In the rows, 128 means zero.
One turn or mirror swaps these rows in pairs. Which row does each one swap with?
The rows were stretched afterwards, more along some directions than others.
bivo: [119 130  85 109 126 122 108 128 159 143 135 129  98 142 153 133 133 124
 153 128 100 119]
monot: [129  80  96 114 144 149 106 123 151 128 144 118 133 145 150 153 133 103
 127 113 101 124]
zum: [130  95 108 111 134 112  80 152 160 112 153 104 139 129 147 137 152 124
 134 120 100  96]
Kadit: [125 124 137 131  96 122  95 108 154 128 148 108 122 134 143 104 125 111
 130 124  79 126]
Fefef: [143  98 134 116  98 108  98 131 162 112 123 109 138 143 131 133 145 108
 122  95  89 128]
viten: [130 113 139 110 103 132  82 132 165 116 117  97 157 121 141 127 148 117
 142 127  98 125]
vofu: [ 98 102 100 131  89 124  71 125 124 137 157 116 105 159 174 141 126 121
 147 139  74 125]
Garo: [112 101  92 134 123 127 117 116 156 135 128 143 111 142 157 134 125 115
 133 121  91 119]
zera: [ 98 104  92 134 109 123  86 114 121 143 161 107 108 160 188 133 121 105
 145 143  86 127]
Lof: [ 92  95  79 121 102 158  70 165 146 141 151 121 116 148 160 145 115 117
 134 137  76 136]
loro: [164 108 119 111 108 120  76 143 169 134 134  86 131 130 159 113 135 107
 151 128  80 118]
vus: [106 109  95 133  96 126  82 111 127 141 163 104  96 149 191 133 130 117
 148 143  81 124]
Bes: [151  94 127 113 112 131  83 130 162 100 123 127 113 130 159 153 126  92
 132 111  58 107]
Sizof: [135  77 133 116 109  90 103 155 158 116 163 127 116 122 120 120 129 109
 123 112  83  95]
karil: [120 111 113 102 119 111  97 154 134 130 142 105 152 115 173 127 120 133
 147 128  94 130]
ril: [135  91 107 107 106 143  81 146 148 108 131 135 112 144 152 161 124 110
 153 114  58 110]
rotim: [140  97 119 121 137 118 110 120 152 114 124 140 123 137 128 132 140  82
 109 127 104 107]
Ramut: [143 132 143  97 111 111  91 139 148 106 127 112 134 108 140 130 136 115
 145 138  98 103]
Sepan: [121 102 104 102 121 112  85 114 161 111 128 106 133 147 151 127 135  84
 136  99  68 122]
ton: [122  81  93 119 106 155  75 125 149 140 152 120 112 152 157 147 123 101
 147 138  68 123]
bon: [131 110 125 130 101 134  93 119 141 137 125 107 134 163 143 144 139 110
 125 115 108 141]
zuk: [146 111 113  94 107 101  75 156 177 135 143  87 128 111 160 105 141 115
 142 129  81 115]
Pinot: [127 134 127 132 109 132  91 121 153 129 143 114 116 140 144 112 118 112
 131 133  82 122]
Lilip: [106 117 100 130 108 116  97 106 133 132 146 117 106 151 186 126 119  93
 144 147  82 120]
dis: [116 102  96 120 111 155  82 166 160 143 155 110 117 147 156 133 107 130
 140 106  56 135]
kaber: [122  98 107 112 135 125  94 148 158 144 123 114 157 128 136 135 150 132
 137 117 111 128]
Rof: [134  91 101 122 115 154  73 132 145 143 157  99 122 149 161 145 119 100
 154 138  78 120]
gifi: [105 109  96 129 112 128  81 112 114 126 151 125 111 160 176 153 120 115
 152 140  85 119]
Goke: [117  92 108 108 132 144  99 158 154 142 132 114 151 135 123 141 145 124
 121 120 116 130]
musun: [103  88 102 117 111  81  91 144 148 122 161 122 117 123 143 119 128 101
 131 132  92 107]
Gem: [154 110 130  98 115 136  98 133 176 113 131  91 148 119 173 123 128 114
 142 110  82 127]
Loru: [119 129 112 124  94 129  76 141 153 130 127 118 118 137 149 119 131 114
 126 149  93 129]
kom: [131  91 121 126  91 136  66 110 162 108 154  90 120 167 160 137 141 107
 146 113  74 113]
gepi: [130 108 107 134 115 147 107 129 149 132 127 144 121 167 121 143 120 114
 145 119  93 125]
zagud: [111 127 119 125 104 131  94 113 138 134 129 124 134 134 143 117 134 112
 117 140 108 137]
Lilas: [143 103 114 134 130 136 112 116 149 112 132 127 116 160 154 154 119  81
 123 107  84 119]
pofel: [104 113 107 102 117 114 104 152 137 152 139 103 143 104 178 104 118 117
 132 144  93 145]
mado: [128 110 136 139 102 133 100 120 157 124 121  94 161 162 123 126 151 112
 132 115 118 138]
bulon: [105 119 104 106 125 102  84 158 148 121 156 120 106 134 122 130 125 124
 124 119  87 100]
met: [129  99 119 112 102 127  99 152 139 143 154 100 130 110 185 124 121 134
 137 128  79 136]
sirag: [109  88 120 118  93 129  90 158 141 144 153  98 145 135 165 126 121 129
 140 127  80 136]
kenav: [ 91  96  96 127 100 137  78 131 116 151 158 118 103 152 172 140 116 113
 133 144  76 135]
fozu: [123 116 106 106 130 143 113 146 150 126 120 151 124 131 123 138 112 123
 126 119  82 126]
meke: [135 112 141  97 119 151 102 117 147 124 114 114 164 128 132 142 126 110
 126 112  89 143]
Delup: [110 113 106 104 117 118 104 148 137 140 145 114 141 109 185 121 114 122
 144 139  85 136]
gol: [116 101 117 117 111 127 102 147 133 148 148  99 150 125 178 120 118 126
 138 135  94 144]
mevi: [153 103 132 112 124 105  96 125 167 118 131  94 143 132 133 117 160 114
 120 113 117 114]
fepu: [118  99 130 126 109  86  96 149 156 128 158 109 119 119 136 121 137 133
 114 116 101  97]
fasif: [103 115  97 134 107 128  84 114 115 143 153 112 111 152 186 137 131 117
 144 148  95 130]
Rin: [116  95 111 116 116 136 102 151 124 145 149 111 147 118 181 132 118 127
 136 135  90 143]
fut: [118 124  88 111 109 124  93 137 149 145 125 132 104 142 157 144 130 133
 146 131  94 133]
diri: [139  90 124 127 146 111 108 114 143 117 130 147 131 125 137 141 131  88
 117 127  98 102]
lezu: [118 109  90 113 108 151  87 150 161 147 154 109 105 144 173 135 109 131
 144  96  49 139]
Balad: [153  95 124 122 133 160 102 125 147 113 123 144 140 139 141 162 137 122
 129 127  95 114]
zef: [113 115 100 122 123 133 110  94 145 122 125 124 128 154 150 147 134  89
 135 120 104 133]
Lazir: [129 121 110 115 130  94 100 154 155 124 156 115 112 134 132 121 123 108
 136 117  99  97]
dadaf: [ 93  96  71 115 112 152  81 153 143 147 149 122 119 148 166 145 120 122
 129 112  75 143]
besek: [110  95 100 131 125 121 114 105 149 128 127 114 151 150 155 121 131  74
 132 120 110 139]

fasif pairs with Rin
met pairs with vus
Sepan pairs with meke
Loru pairs with Lof
Goke pairs with rotim
Pinot pairs with dis

